In the rows, zero is written as 128.
Rotation paths and how fast each direction turns (degrees each step)
Each turn is a multiple of 5 degrees from 10 to 175, or 0.
Each row of a path follows its step; steps can be skipped.

step 0: [126 123 129 131 123 126 125 137 134 129 127 128 138 118 140 133 133 118
 138 122 137 114 129 118 117 129]
step 1: [122 130 124 135 125 122 127 128 143 126 132 123 126 120 134 129 144 139
 119 118 116 126 133 138 125 130]
step 2: [134 123 118 121 137 118 128 133 137 135 113 124 128 116 135 132 130 127
 130 133 134 115 135 126 135 124]
step 3: [130 124 120 133 138 129 127 132 128 127 132 126 127 129 121 130 150 137
 111 133 135 127 123 127 126 136]
step 4: [137 121 128 132 127 130 126 125 133 128 124 129 124 123 137 131 124 135
 130 140 139 124 144 114 121 141]
step 5: [132 118 137 135 131 131 117 126 126 133 130 119 128 124 131 123 143 135
 127 131 116 125 118 124 114 131]
step 6: [124 127 123 128 116 124 122 125 129 137 136 123 138 111 133 131 127 124
 124 132 130 120 143 117 123 122]
step 7: [129 122 118 120 133 120 113 130 140 123 130 123 131 120 130 131 145 129
 131 121 123 140 122 129 122 128]
step 8: [137 136 118 123 122 129 125 114 138 125 123 123 130 118 136 131 130 132
 120 129 138 112 127 126 135 131]
[129 129 128 124 123 129 122 123 127 126 131 127 131 126 128 128 127 126
 129 126 127 131 125 124 126 126]  45
[127 129 128 129 125 123 131 130 128 124 130 130 125 125 126 127 127 132
 127 127 130 133 132 126 125 127]  130

step 0: [125 131 122 137 133 125 118 127 124 128 125 119 127 120 142 118 129 131
 121 126 118 113 130 130 119 122]
step 1: [116 136 120 122 113 125 122 117 127 122 125 137 116 123 132 135 122 133
 132 129 123 124 122 130 132 127]
step 2: [146 123 115 125 124 135 134 123 123 134 131 123 125 119 134 131 128 142
 128 126 127 125 126 136 124 118]
step 3: [125 126 121 120 126 136 115 129 132 122 138 126 124 114 126 130 131 121
 121 119 139 125 114 124 130 125]
step 4: [131 127 119 124 127 119 114 126 126 135 139 125 140 129 138 137 117 132
 128 122 126 137 135 124 131 122]
step 5: [127 126 121 124 139 128 125 121 120 121 129 122 135 122 127 135 134 125
 148 134 131 126 119 121 135 124]
step 6: [129 125 131 123 131 120 122 134 115 124 120 130 139 116 131 135 134 135
 121 120 135 123 138 134 135 129]
step 7: [135 135 130 126 132 129 126 126 131 111 133 140 125 123 128 123 128 140
 134 128 130 136 133 115 141 129]
step 8: [136 133 124 127 136 121 131 133 142 126 127 118 135 128 129 138 138 138
 119 136 126 118 132 123 131 126]
[124 132 124 128 129 126 127 127 130 127 128 125 131 134 131 129 125 128
 128 134 125 127 127 128 130 127]  95

step 0: [124 134 135 137 127 118 124 131 120 127 119 131 128 133 120 124 136 132
 132 131 113 126 137 128 130 123]
step 1: [129 116 118 130 117 126 135 132 133 125 121 127 129 120 117 118 126 134
 131 128 129 118 123 130 130 132]
step 2: [130 119 124 126 131 125 117 135 131 121 129 133 129 130 132 136 136 125
 129 129 118 126 138 141 128 138]
step 3: [127 121 127 126 130 127 121 128 121 127 120 133 136 126 130 122 116 141
 134 123 115 124 128 120 132 121]
step 4: [134 124 133 135 133 129 135 139 137 126 121 126 134 125 121 128 126 128
 138 127 127 126 130 130 113 138]
step 5: [124 118 120 123 135 127 113 128 127 121 135 131 136 124 128 123 134 131
 124 139 129 124 129 120 120 130]
step 6: [132 134 128 132 120 132 122 135 135 120 125 128 126 126 131 136 119 135
 136 131 120 135 136 114 128 129]
step 7: [129 120 130 131 133 141 135 120 126 121 121 129 139 115 129 125 136 125
 132 126 133 127 137 124 122 125]
step 8: [124 126 137 130 125 127 118 138 133 122 128 116 126 131 134 126 132 129
 130 145 129 122 131 127 122 118]
[129 128 121 126 124 129 126 125 129 124 130 130 125 126 129 132 129 128
 128 128 127 131 127 127 132 132]  90
[124 133 125 132 128 131 126 128 129 130 130 127 124 128 126 128 127 132
 130 123 124 126 129 126 127 125]  125
[129 129 131 130 128 126 123 130 125 129 127 130 127 128 130 129 125 131
 124 126 132 128 133 125 132 131]  115
[128 123 127 128 129 125 127 129 126 128 124 123 123 126 125 130 127 126
 125 125 126 128 128 132 130 125]  40

step 0: [133 126 134 139 134 133 118 126 114 120 124 124 124 126 130 135 124 123
 123 133 133 118 132 125 125 121]
step 1: [135 121 137 131 131 133 124 130 128 127 128 120 136 123 113 121 122 119
 126 115 129 133 126 126 126 130]
step 2: [135 127 127 129 128 124 136 130 136 131 138 109 129 131 131 125 125 133
 124 129 128 130 138 124 116 130]
step 3: [135 123 123 133 128 132 141 125 115 125 122 126 127 128 136 125 125 125
 136 129 132 120 135 139 121 132]
step 4: [131 124 122 130 130 130 131 132 134 131 119 132 142 126 131 113 121 125
 133 127 122 133 115 133 125 128]
step 5: [133 132 124 133 125 128 131 141 137 125 127 122 133 121 142 136 127 139
 123 138 128 129 123 126 130 125]
step 6: [133 133 132 135 130 131 126 138 124 124 122 128 126 126 130 139 136 127
 140 121 131 117 124 137 137 135]
step 7: [127 133 133 137 130 122 130 125 139 131 128 125 132 132 115 121 131 132
 135 122 120 121 115 123 132 130]
step 8: [125 131 127 130 116 121 141 123 130 120 138 130 129 124 128 139 128 136
 126 130 125 123 129 117 125 135]
[128 127 134 127 129 126 125 127 122 127 133 128 128 129 127 126 122 128
 125 128 129 129 130 127 125 129]  35
[128 128 125 129 129 131 127 128 127 125 126 135 130 129 133 130 125 125
 127 131 126 132 125 126 125 126]  70
